Here are some points, one per row:
  -0.8   0.7  -1.7  -1.6   0.5  -0.1   0.2   0.3   1.9   0.1  -0.2   1.3   0.7   0.1   0.8  -1.1  -0.3   0.3   0.0  -0.6  -1.0  -0.8  -0.6  -0.4
   0.2  -0.9  -0.9  -0.3  -0.3   0.0   0.4  -0.2  -0.6  -0.1   0.0   0.4  -1.0  -0.6  -1.2  -0.7   0.4   1.2  -0.1   0.7  -0.6   0.2   0.2  -0.5
   1.5   1.3  -0.9   1.3   0.8  -1.1  -1.2   0.7  -1.2  -1.6  -0.1  -2.7   1.3  -1.2  -1.4   0.6  -1.7  -2.0  -0.4   0.0  -0.3   0.4   0.2   0.1
  -0.7   1.0  -2.3   0.9   0.2  -1.1   0.4   0.6   0.2  -0.1   1.5   1.0  -0.5  -0.9   0.1  -0.6  -0.2   0.4   0.2  -0.4  -1.1  -0.5  -0.6  -0.1
   0.3  -0.1   0.4   0.5  -0.9  -0.8  -0.2   0.5   0.7  -0.1  -1.8   0.2  -0.7   0.2   0.6  -0.8  -0.9   1.3  -0.4   0.4   0.2  -1.2   0.0  -1.6
  -0.9  -0.1  -0.1   0.9   0.9   1.8  -0.5  -0.7   1.4   0.6   0.3  -0.2   1.0   0.3   0.1   1.4  -0.2  -0.7   1.0  -0.7   0.0  -0.7   1.0   0.2
  -0.5  -0.5  -1.0  -0.8   0.7  -0.1  -1.1   0.1  -0.5  -2.3   0.8  -1.0  -1.2  -0.2  -1.9   0.8   1.0   1.5   0.8  -0.8   0.0   0.6  -0.3   0.3
   1.4  -0.4  -0.5  -1.1  -0.5   0.5  -0.5  -2.8   1.6  -1.1   0.4   0.6   0.3   0.1  -1.6  -0.7  -1.8  -1.9  -0.5   1.9  -1.7   1.9   0.5   0.3
  -1.6  -0.2   0.9  -1.6   0.0   0.6   0.4   2.4  -0.3  -1.9  -0.2  -2.2  -0.1  -0.6  -0.8  -2.8   0.7  -1.2  -1.4   1.0  -0.1  -1.5   0.8  -0.3
  -1.1   0.8   0.1  -2.5   0.6  -1.9   0.1  -0.3  -1.3   0.1   1.1   0.4   0.2   0.4  -0.1  -0.2   0.0  -1.0   0.8  -0.1   0.9   1.3  -0.8   0.3
  -0.5   0.2   0.8   0.9  -1.0  -1.0   0.5   0.9   2.2   2.2  -1.5   0.5  -2.0  -1.8  -1.0  -0.6   0.8   0.8  -1.2  -0.5   0.5  -0.2  -0.6  -0.3
  -0.4  -0.3   1.1   0.2   1.1  -0.1  -0.4  -0.1  -0.3  -0.3  -0.3   0.9   0.4   0.0   0.1  -0.4  -0.4   0.3   0.4  -0.3  -1.2   0.9   0.4  -0.5
   2.6   1.6  -0.4  -2.0   0.2  -0.5   1.4   1.0  -0.6  -0.8  -0.8   1.2   1.9   0.0  -0.3   0.0   0.0   1.7  -1.6  -0.1   0.4   0.1   0.6   1.2
  -0.3  -0.7  -1.0  -0.2  -0.3  -1.1   0.3  -0.3  -1.5   0.6   0.4   0.8   0.5  -0.6  -0.8   0.5   1.1  -0.4  -0.5   0.6   0.2   1.9   1.3  -2.2
  -1.0   1.0   0.6  -1.2  -1.4   1.5   0.9   2.0  -0.6   1.3  -0.6  -0.2  -1.0   0.6  -1.0   1.3  -2.8  -0.6   0.5   0.9   1.1   1.7  -1.9   0.2
  -0.6  -1.0   1.0  -1.2   0.7  -0.6  -1.4   0.7  -1.2   0.7   0.4   0.4   0.1   0.0  -0.6  -0.4  -0.3  -0.1  -0.9  -0.1  -2.0  -0.2   0.9   0.4
   0.2   0.2   0.2  -0.2  -1.8  -0.5  -1.6   0.5  -0.8   0.2   0.1  -1.0   0.8  -0.8  -0.4   1.5  -0.5   1.2   1.8   1.8   0.2   1.2  -0.5   1.4
   0.1   1.0  -0.6   1.2  -0.1  -0.1  -0.6   0.9  -0.4  -1.0   0.5   0.9  -0.1   0.5  -0.9   0.7   0.2  -0.7   0.3  -1.5   0.2   0.3   0.6  -0.2
   0.2   0.3  -0.2   0.3  -1.0  -1.4  -0.5  -0.8   1.2   0.6  -1.3  -0.5  -1.6  -0.8   0.7  -0.4  -0.2   1.0  -0.5  -0.2   0.4  -2.1  -0.3   0.1
   0.2   0.6   1.2   0.6   0.4   0.0   1.2   0.4  -0.7   0.3  -1.5   1.5  -2.4   1.2  -0.1  -1.4   0.9  -1.3   1.5   2.6   1.4  -2.9   0.5   0.7
   0.2  -0.1   0.8   0.1   1.6   0.5   0.1  -0.3  -1.5  -0.2  -0.2   0.0  -0.6   0.4   0.1   0.4   0.8  -0.1  -0.5  -0.3  -1.6   0.5  -0.9   0.3
  -0.7  -1.9  -1.1   0.9   0.8  -1.7   1.9  -0.8   0.5   0.7  -1.3   0.9   0.0   0.5  -0.5   0.5  -0.4  -1.0  -0.4  -0.3   0.3  -1.4   0.6   0.4
   1.1   2.7   0.7   0.2   1.8   1.8   0.6  -1.1  -0.9   2.4   0.3   0.1   1.5   0.1   0.6  -0.5   0.1   2.8  -1.5   0.6   1.9  -0.3   0.8   0.2
  -1.0   0.2  -0.4   1.3   0.2   2.0  -0.8  -0.2   1.7   1.2  -0.7  -1.5   1.5   1.0   0.3   2.2   0.6  -1.0   0.3  -1.3  -0.1  -1.4   0.3   0.5
  -0.2  -1.3   2.1   0.2  -0.9  -0.5   0.8  -1.1   0.2  -0.1   3.1   1.1   1.9   0.3   0.0   1.0  -0.5  -0.5   0.0  -0.4   0.9  -1.9  -2.3  -1.6
   2.5  -0.7  -1.3  -0.7   0.4  -0.1  -0.8   2.0   0.9  -0.4   2.4   0.8  -2.6   0.9   0.8   0.9   0.1  -0.4  -1.4   1.0  -0.8   0.7   1.8  -0.3
   0.2  -0.3  -0.5   0.6   0.4   1.3   0.9  -1.0   0.5  -1.2  -0.2  -0.2  -0.7  -0.5  -0.8  -0.6  -0.8   0.5  -0.3  -0.9  -0.4  -0.6  -0.1  -1.6
  -0.1  -0.8   0.3   0.3   0.6  -0.4  -0.5   0.2  -1.0  -0.4  -0.3   0.5   0.3  -0.3  -0.7   0.4   0.0   0.8   0.9   0.1  -1.2   1.2   0.3   0.7
  -1.3  -2.6  -2.0   1.2  -0.9   1.3  -2.7  -0.5  -2.7  -0.1   0.0   1.1   0.5   1.3   1.0  -3.1  -0.9  -0.1  -1.7  -1.4   2.5   1.1  -0.9   2.2
   0.4   1.1  -0.1  -2.3  -0.6  -0.1  -0.1  -2.5  -0.3   0.8  -1.4   0.2  -2.0  -1.3   2.0   1.6   1.8  -0.9  -0.7  -0.3   2.0   0.0   1.6  -2.3
  -0.2   0.3   0.9   0.9   0.1   0.2   1.2  -0.6  -0.3   0.7   0.3  -0.3   0.2  -0.1   2.1   0.6  -0.8   0.5   0.6  -0.9  -0.9  -0.2   0.0   0.2
  -1.1   1.5   1.7   1.1  -3.2   0.8   0.8  -0.2   0.5  -1.5   2.1  -0.6   0.8   0.5   1.9  -0.6   2.5  -0.2   0.2   1.1  -0.7   0.1   0.0   0.6
   0.0  -0.4  -0.4   0.7  -0.7  -0.3  -0.5  -0.1   0.6  -0.2  -0.8   0.4  -0.6   0.7  -0.3   0.0   0.6   1.1  -0.6   0.0  -0.1  -1.5  -0.5  -1.3
   0.3   0.6   0.8   0.4   0.9  -1.4   0.5  -0.1   2.1  -0.3  -0.2  -2.6   0.4   3.5   0.3  -0.5   0.3   0.5   0.3  -1.0   1.3   1.9   1.5   1.1
   0.0   0.2  -0.1   0.3   0.9   0.5   0.8   0.1  -0.3   0.3  -0.3  -0.2   0.6   0.4   1.3   0.4  -0.3   0.4   0.7  -0.8  -0.8   0.1   0.5  -0.6
   2.8  -1.5   0.0   0.3   0.0   0.7  -0.6   0.5  -0.7   0.7   0.2  -0.5   1.2  -1.2  -1.1  -3.1   1.7  -3.2   2.1  -0.8   0.0   0.4  -2.0   0.1
   0.0  -0.2   1.4   0.5  -0.3   0.1   1.7  -0.7  -0.1   1.2   1.0  -0.7  -0.2  -0.4   1.5   0.8  -0.9   0.8   0.9  -0.7  -0.2  -0.7   0.4   0.7
   0.7  -0.1   0.8  -0.4  -2.1   0.0  -1.1   0.2  -1.2   0.2  -0.1  -0.8   0.4  -1.0  -0.8   2.0   0.0   0.7   1.0   0.5  -0.2   1.1  -0.4   2.4
  -1.3  -1.3  -0.1  -0.2   1.3   0.7   0.4   0.6   2.7  -1.6  -1.0   0.1   0.7  -1.7   1.8   1.0   0.6  -0.3  -0.1   1.6   1.6   0.7  -1.7   0.2
  -0.5   0.2  -0.3   0.6   1.1   0.6  -0.1  -0.2  -0.2   0.2  -0.2  -0.1   0.2   0.8   0.4  -0.1  -0.2   0.1   0.6  -0.5  -1.0   0.0  -0.4  -1.1
There is one direction along which these points spread out most. For each point below, how far along it does it lie, from 0 to 99? 50 is the average, and the first point above lies past it. One standard deviation of the points above along it is 16.
   0.2   0.6   1.2   0.6   0.4   0.0   1.2   0.4  -0.7   0.3  -1.5   1.5  -2.4   1.2  -0.1  -1.4   0.9  -1.3   1.5   2.6   1.4  -2.9   0.5   0.7 72
  -0.1  -0.8   0.3   0.3   0.6  -0.4  -0.5   0.2  -1.0  -0.4  -0.3   0.5   0.3  -0.3  -0.7   0.4   0.0   0.8   0.9   0.1  -1.2   1.2   0.3   0.7 34
  -0.2   0.3   0.9   0.9   0.1   0.2   1.2  -0.6  -0.3   0.7   0.3  -0.3   0.2  -0.1   2.1   0.6  -0.8   0.5   0.6  -0.9  -0.9  -0.2   0.0   0.2 63
  -1.3  -1.3  -0.1  -0.2   1.3   0.7   0.4   0.6   2.7  -1.6  -1.0   0.1   0.7  -1.7   1.8   1.0   0.6  -0.3  -0.1   1.6   1.6   0.7  -1.7   0.2 60
  -0.5   0.2   0.8   0.9  -1.0  -1.0   0.5   0.9   2.2   2.2  -1.5   0.5  -2.0  -1.8  -1.0  -0.6   0.8   0.8  -1.2  -0.5   0.5  -0.2  -0.6  -0.3 75
   0.0   0.2  -0.1   0.3   0.9   0.5   0.8   0.1  -0.3   0.3  -0.3  -0.2   0.6   0.4   1.3   0.4  -0.3   0.4   0.7  -0.8  -0.8   0.1   0.5  -0.6 57
  -0.5   0.2  -0.3   0.6   1.1   0.6  -0.1  -0.2  -0.2   0.2  -0.2  -0.1   0.2   0.8   0.4  -0.1  -0.2   0.1   0.6  -0.5  -1.0   0.0  -0.4  -1.1 53
  -0.2  -1.3   2.1   0.2  -0.9  -0.5   0.8  -1.1   0.2  -0.1   3.1   1.1   1.9   0.3   0.0   1.0  -0.5  -0.5   0.0  -0.4   0.9  -1.9  -2.3  -1.6 57
   2.8  -1.5   0.0   0.3   0.0   0.7  -0.6   0.5  -0.7   0.7   0.2  -0.5   1.2  -1.2  -1.1  -3.1   1.7  -3.2   2.1  -0.8   0.0   0.4  -2.0   0.1 19
  -0.8   0.7  -1.7  -1.6   0.5  -0.1   0.2   0.3   1.9   0.1  -0.2   1.3   0.7   0.1   0.8  -1.1  -0.3   0.3   0.0  -0.6  -1.0  -0.8  -0.6  -0.4 60
  -0.6  -1.0   1.0  -1.2   0.7  -0.6  -1.4   0.7  -1.2   0.7   0.4   0.4   0.1   0.0  -0.6  -0.4  -0.3  -0.1  -0.9  -0.1  -2.0  -0.2   0.9   0.4 37
   1.1   2.7   0.7   0.2   1.8   1.8   0.6  -1.1  -0.9   2.4   0.3   0.1   1.5   0.1   0.6  -0.5   0.1   2.8  -1.5   0.6   1.9  -0.3   0.8   0.2 71
